Every row has a hidden score. In each pair, how much higher is the second row's than the first's? 8 means about the same, 16 much higher and 0 much lower.
[ 44  28  -5 -49  26 -15 -54  13]
[ 74 -29 -11   4 -28  -4 -22  11] ~ 5
[ 16 -33 -35 -22   2 -28  35  54]
[  4  -1 -38 -52  -3 -11  26  58] ~ 11
[  2  -3 -44  14 -57 -21  47  38]
[ 65 -20 -27  31 -41 -25  -2   5] ~ 8
[ 11 -52 -26 -14  32 -26  36  41]
[  8  -1 -76  32  -2 -44  33  25] ~ 3
[-57 -25  34  41  45  33  26 -59]
[ 32  18   5   4 -42   1 -66  32] ~ 12
[ 63 -43  11  18 -15   7 -41   8]
[-61  -7  62 -25  34  57  31 -53] ~ 11
[-58  26  32   6  31  29  27 -71]
[ 50  17  -1  25 -69  -2 -38   1] ~ 8
[-59   5  55 -12  -3  66  37 -57]
[-64 -10  51  11  52  49  12 -60] ~ 5
[ 10  27  -1  60 -59 -43 -23   3]
[ 40 -34  14  11 -75   4   5  29] ~ 16
[ 25  17 -45 -50  13 -38   9  42]
[-35 -30  65 -50  54  64  16 -37] ~ 12
[-54 -21  36  -2  54  52  37 -60]
[ 47 -40 -12 -22 -41  47  -3  30] ~ 12
[-37 -41  69  22  30  65  -6 -52]
[-59  10  43   4  70  29  -3 -62] ~ 7
[ 22  47  -1  32 -17 -46 -52 -10]
[ 42 -21  13  57 -53 -18 -32   7] ~ 8
[ 51 -17  -1  34   9  -5 -71   2]
[-30  11 -35  66 -32 -44  26  16] ~ 1
[-19  11 -83   2  56 -23  18  22]
[ 44   3   8 -40 -77  17  10  23] ~ 16
[ 10 -14 -42  38   6 -40 -28  51]
[-52  11  42 -35  50  44  33 -61] ~ 16
[-64  -3  51  14  52  37  13 -63]
[-17  25 -47  33  16 -61 -16  37] ~ 2
[  9 -32 -48  18  12 -25  -3  57]
[-65   2  46 -37  40  55  37 -45] ~ 15
[-24 -31  49 -47  18  57  59 -44]
[-56  -3  33  -1  52  57  25 -67] ~ 3
[-36 -23  47  -1  54  78  -7 -63]
[ 14   4 -26 -39  13 -34 -17  63] ~ 6
[-55   6  36  -1  44  50  25 -72]
[-64   7  43   8  19  56  28 -65] ~ 7
[ 40  28  -9  27 -60 -14 -43   8]
[ 23   3  -3  45 -61 -11 -44  31] ~ 6
[-40 -39  57 -11  62  60  12 -49]
[-65 -16  52  10  22  67  26 -54] ~ 6
[ -2 -34 -21  52 -35 -35  25  38]
[ 50   9   9 -18 -40 -13 -50  35] ~ 16
[-10  10 -49   6  34 -75  12  42]
[-45 -37  40   5  51  63  27 -56] ~ 15
[ 13 -10 -50 -51  50 -24  23  38]
[-50  -9  47 -23  37  46  49 -62] ~ 8
[-48 -26  57  -8  27  65  36 -59]
[ 56  21 -31 -33  -9 -15 -37  25] ~ 9
[-57   7  37  -7  49  39  33 -69]
[ 14  24 -60 -39  35 -38   4  34] ~ 8
[-53 -30  43  14  59  51  18 -57]
[ -4  44 -11 -16  39 -57 -45  24] ~ 6
[ 26  51  -7 -18 -38 -30 -34  19]
[-46 -39  41 -15  42  60  47 -45] ~ 11
[  4 -29 -66  28  13 -26  25  40]
[ 12 -57 -32  36  32 -15  -1  33] ~ 8
[ 58  -8 -12 -28   6   7 -57  27]
[ 59  -8 -23 -37  11 -45  -9  33] ~ 6
[ 22  -8 -52  -7  44 -44 -20  46]
[-47 -25  56  -4  47  66  17 -61] ~ 12
[ 68 -38 -14   9 -26 -29  14   9]
[ 32  37  -7  34 -55 -24 -41   1] ~ 5
[ 14 -17 -56  11 -13 -38  25  51]
[ 41 -33  10  12 -67  35 -21  27] ~ 13
[ 48  -8  28  -4 -71  16 -38  24]
[-33 -40  59 -10  10  72  41 -52] ~ 9
[  7 -19 -40 -19  16 -35  10  64]
[ -3  -4 -41  15   8  -8 -42  62] ~ 6
[-41 -25  53 -27  54  69  19 -56]
[ -9 -47 -28  18 -17 -11  55  38] ~ 1
[  2 -22 -58  62 -17 -27  23  23]
[-50  22  52 -44  13  52  36 -55] ~ 16
[ 39  12  39 -51 -72   0   0  19]
[ 36 -11  46 -69 -46  12   4  27] ~ 10
[ -3  18 -42  31 -54 -42  27  33]
[ 14  45 -21  51 -34 -38 -29 -14] ~ 7
[ 50   2  23  10 -81   0 -29  13]
[ 41  20  25   6 -43   9 -72   6] ~ 9
[-60  13  32  27  26  36  24 -71]
[ 28  26 -12  54 -56  -8 -41  -9] ~ 6
[-64  -2  47  32  29  42  16 -65]
[ 31  40   6 -12  -6 -18 -71  12] ~ 11
[ 38  41  -6 -22 -24 -13 -55  17]
[ 50  19 -37  37 -37 -12 -39  -1] ~ 3
[-56 -12  29  38  34  32  35 -67]
[ 26   7 -43 -30 -31  18 -19  53] ~ 15
[ 40  41   3 -21 -37   0 -55   8]
[-53 -20  58 -24  63  56  15 -51] ~ 9
[-61 -19  38  18  13  54  49 -56]
[ 27  27 -19  63 -38 -28 -36 -15] ~ 2
[ -9   9  -7 -74  23 -27  24  48]
[-54   9  57 -41  42  68   6 -50] ~ 9
[  0  19 -81  40 -14 -28  20  16]
[  3  22 -68 -25  60 -29 -10  28] ~ 14
[-39 -46  52 -26  51  54  38 -38]
[-28  23 -56  27  15 -64  42  14] ~ 0
[ 54  30 -11 -35 -40 -43   1  13]
[ -6   6 -83  40  -1 -27  34  16] ~ 1
[-44 -20  32  30  14  26  59 -66]
[ 41  23   3   8   4 -29 -76  12] ~ 9
[-51 -26  46 -15  31  68  43 -53]
[  3  19 -20 -44 -44 -12  16  55] ~ 8
[  9  40 -19 -24 -38 -19 -25  46]
[  3   3 -57   6  -8 -58  53  30] ~ 3
[ 55 -19  27  38 -45 -36 -35   7]
[  5 -41 -54  38  27 -28  14  35] ~ 7
[ 37  26  -4  42 -62 -43 -21  -1]
[ 54 -29 -16  48 -28 -25 -24  12] ~ 9
[ 50  10  26 -24 -27  10 -68  18]
[ 56  26  21 -36 -38 -56  -7   7] ~ 5
[-27  32 -48  25  41 -69   1  17]
[  4 -66  -3  41   0 -14  21  28] ~ 11
[-10 -45 -37  19  15 -28  33  48]
[ -7  -5 -58  16 -21 -38  51  38] ~ 8
[ 55  33 -26 -16 -30 -27 -31  14]
[-56  -4  45  24  70  30 -13 -60] ~ 5
[ 13  24 -24 -54  19 -15 -31  49]
[  3  49 -67  -3   7 -39   2  14] ~ 2
[ 33  48  -9 -21 -18 -11 -55  10]
[-46  -7  43 -42  58  56  30 -55] ~ 11
[ 18  54 -16  24 -13 -37 -46 -11]
[ 63  -3  24 -52  -9 -24 -32  23] ~ 16
[-44  30  54 -49  -9  46  38 -48]
[-41   6  49 -65  41  62  25 -44] ~ 10
[ 39 -12 -26  58 -61 -20  14  -7]
[-52 -12  46 -40  71  40  30 -46] ~ 16
[ 53 -50  -4 -16 -29  10  10  30]
[ 59  11   8  12 -65 -47  -3   1] ~ 3
[ 21  10 -49 -11 -29 -34   7  54]
[-48 -25  51 -19   2  62  61 -45] ~ 12
[ 40   9  10  55 -53 -46 -29  -4]
[ 35   7 -27  45 -75 -13  -3   9] ~ 11
[ 52  29  31 -31 -53  -2 -40   0]
[ 56   5  23 -51 -31 -21 -25  29] ~ 9
[-49 -22  55 -17  54  59  24 -57]
[  6  17 -23 -31  46 -28 -49  47] ~ 6
[  0 -23 -56  38 -30 -15  34  38]
[-49 -13  52 -34  35  49  52 -54] ~ 16
[-60 -22  32  23  25  50  47 -56]
[-57  22  38  15  54  36 -17 -64] ~ 8
[-11  12 -82  17  30 -32  10  34]
[ 33  29 -15  20 -83 -17   4   1] ~ 10
[ 35  29   7  17  -8 -18 -78   3]
[-52 -26  66   8   7  34  53 -54] ~ 9
[ 22  38   2  23 -72   4 -41   4]
[ 41   9   0  33 -58 -36 -36  23] ~ 5
[  7 -31 -50  48  15 -25 -14  42]
[-56  13  57 -39  49  58   2 -50] ~ 16
[ 17 -47 -23 -29  53 -14   4  45]
[ 31  26 -23  51 -44 -45 -25   1] ~ 0
[  0   8 -48  47 -30 -39  -8  42]
[ 31  10  -4  66 -60 -31 -20 -10] ~ 8
[-47  17  47 -51  -9  76  35 -41]
[-56   8  56   7  30  49  12 -72] ~ 1
[ 26  -6 -38  15   1 -19 -47  52]
[ 65 -42   2  -5 -45  11   0  16] ~ 13
[ 11 -10 -50  36 -45 -34  37  32]
[-39 -38  65 -20  30  70  29 -48] ~ 16
[ 44 -28 -30  11 -50 -23  29  31]
[ 29  -4  -1  59 -67 -11 -31  13] ~ 4
[ 32  33   5  43 -37 -41 -49  -7]
[ 18   8 -57 -17  51 -65   9  29] ~ 11
[-11 -15 -41   0  71 -22 -32  46]
[-58  19  40 -39  43  53  23 -54] ~ 14
[ 59 -46  22 -10 -39   8 -13  23]
[-52  13  65  22  23  52 -31 -60] ~ 5
[ 32  33 -14  37 -27 -30 -58   4]
[-48  31  39 -47  35  49  19 -56] ~ 16
[-45 -41  61 -20  40  71  24 -39]
[-13  30 -52 -50  13  16  -6  45] ~ 8
[-57  13  29  54  17  35  -2 -64]
[ 64  -8  30 -22 -66 -11 -10  13] ~ 15
[-50  42  38 -33  34  36   9 -58]
[ 29  56 -16 -31 -33 -13 -28   7] ~ 7
[ 17  -4 -47 -51  39 -22   6  48]
[ 42  -3  15 -70  36   9 -45  21] ~ 12
[-54   6  54 -11  32  77  -3 -62]
[-56 -19  59 -20  45  58  30 -54] ~ 8
[ 41 -26  51  -1 -48 -22 -35  36]
[-51 -30  51 -32  48  56  42 -41] ~ 12
[ 40 -17   5  33 -77  16 -25  20]
[  3 -22 -34  19  -6 -67  48  38] ~ 3
[  5 -26 -57  39 -18  -1  -2  49]
[  6   1 -61 -55  27  -5  39  34] ~ 16
[ 45  27  22 -23 -53  -2 -49  15]
[  3   7 -57 -11 -24 -25  24  56] ~ 4
[ 43  30 -22 -27 -51 -34   2  26]
[-17 -15 -46  -2  38 -47  16  56] ~ 3
[-40 -30  56 -34  40  55  46 -48]
[-61   8  53 -12   2  54  44 -58] ~ 5
[ 56 -21  37  25 -63 -25 -22   7]
[ 18 -35 -38 -18  28 -11  -8  59] ~ 11
[ 20 -17 -21 -21  53  -4 -55  45]
[ 38  -1  -2  55 -46 -14 -51  10] ~ 1
[ 37   8  14 -58 -63  -5  27  24]
[ 21 -41 -29  11   7 -39   7  54] ~ 0
[-67   7  51  21  32  48   7 -62]
[ 50  18 -32  41 -47 -16 -31  -5] ~ 6
[-57  -2  47 -44  47  46  42 -46]
[ 40  46  16 -25 -56 -19 -28   0] ~ 5
[ 54  21   5  14 -26 -36 -58   7]
[ 37 -47  18  43 -10 -13 -43  23] ~ 6
[  8  23 -32 -43  29 -34 -24  50]
[-47  24  15  70   1  25 -25 -50] ~ 0
[ 42  20  -2  34 -57 -64  -1  -1]
[ 18  49 -40  -9  -9 -53 -16  23] ~ 12
[-15  36 -41 -46  12 -15  -3  48]
[ -1  -3 -20 -45 -18 -33  74  28] ~ 7
[ 36 -20   5  44 -83   1   1   8]
[-63  13  33 -17  16  53  48 -57] ~ 13
[ -5 -42 -38  71  10 -26  20  11]
[ -4  15 -41  -9  27  -6 -51  54] ~ 16
[-67  -4  24  23  47  55  18 -59]
[ 56  23  -8 -42 -34 -17 -25  23] ~ 13
[ 38 -13  11  30  30 -50 -66  15]
[-61  -1  54   6  51  52   3 -63] ~ 13
[ -5 -17 -62  41  52 -52   7  23]
[-12 -25  -9   7  71 -20 -50  44] ~ 13
[ 40  40  16 -20 -63  -2 -36   4]
[-71  -1  28   7  47  47  33 -56] ~ 5
[-57  -4  30 -29  51  60  39 -54]
[-53 -14  61 -46  56  54  23 -41] ~ 9
[ 75  -3  -1  -9  -8 -34 -41   7]
[ 39 -40  36  54 -21 -16 -45   1] ~ 3
[-50 -25  52 -19  57  80   0 -43]
[-10  13 -65  48 -30 -15   0  35] ~ 0
[ 27  33 -41 -32  -2 -40 -17  39]
[ 20   6 -33 -41   5 -63  40  38] ~ 7
[ 44  -1  -4  -6 -84  32 -12  21]
[-53 -33  45   2  30  51  52 -51] ~ 6
[ -2 -49 -35  60  16 -30  26  15]
[-59  -5  58  33  25  63 -23 -53] ~ 14
[-71   7  65  -2  13  67   6 -48]
[ 12  34 -62  20  10 -60 -10  20] ~ 1
[ 63  18  -7  -3 -65 -11 -19   2]
[ 57 -14  16 -18 -48 -17 -26  37] ~ 9
[ 48 -14 -41   9 -47  10 -16  36]
[  7 -50 -40  15  42 -23   9  42] ~ 4
[  1  28 -59  35 -25 -54  34   6]
[ 45  36   1 -23 -64   1 -28  10] ~ 16
[ 60  -2  30  13 -42 -27 -51  10]
[  1  41 -44 -42 -23  -7   4  41] ~ 12
[ 11  62 -27   4 -34 -31 -20   1]
[ 43  -2  31 -86 -19   2  21   7] ~ 16
[-49  32  64 -21  26  46 -13 -60]
[ 51   1  18  25 -51  -7 -58  11] ~ 4
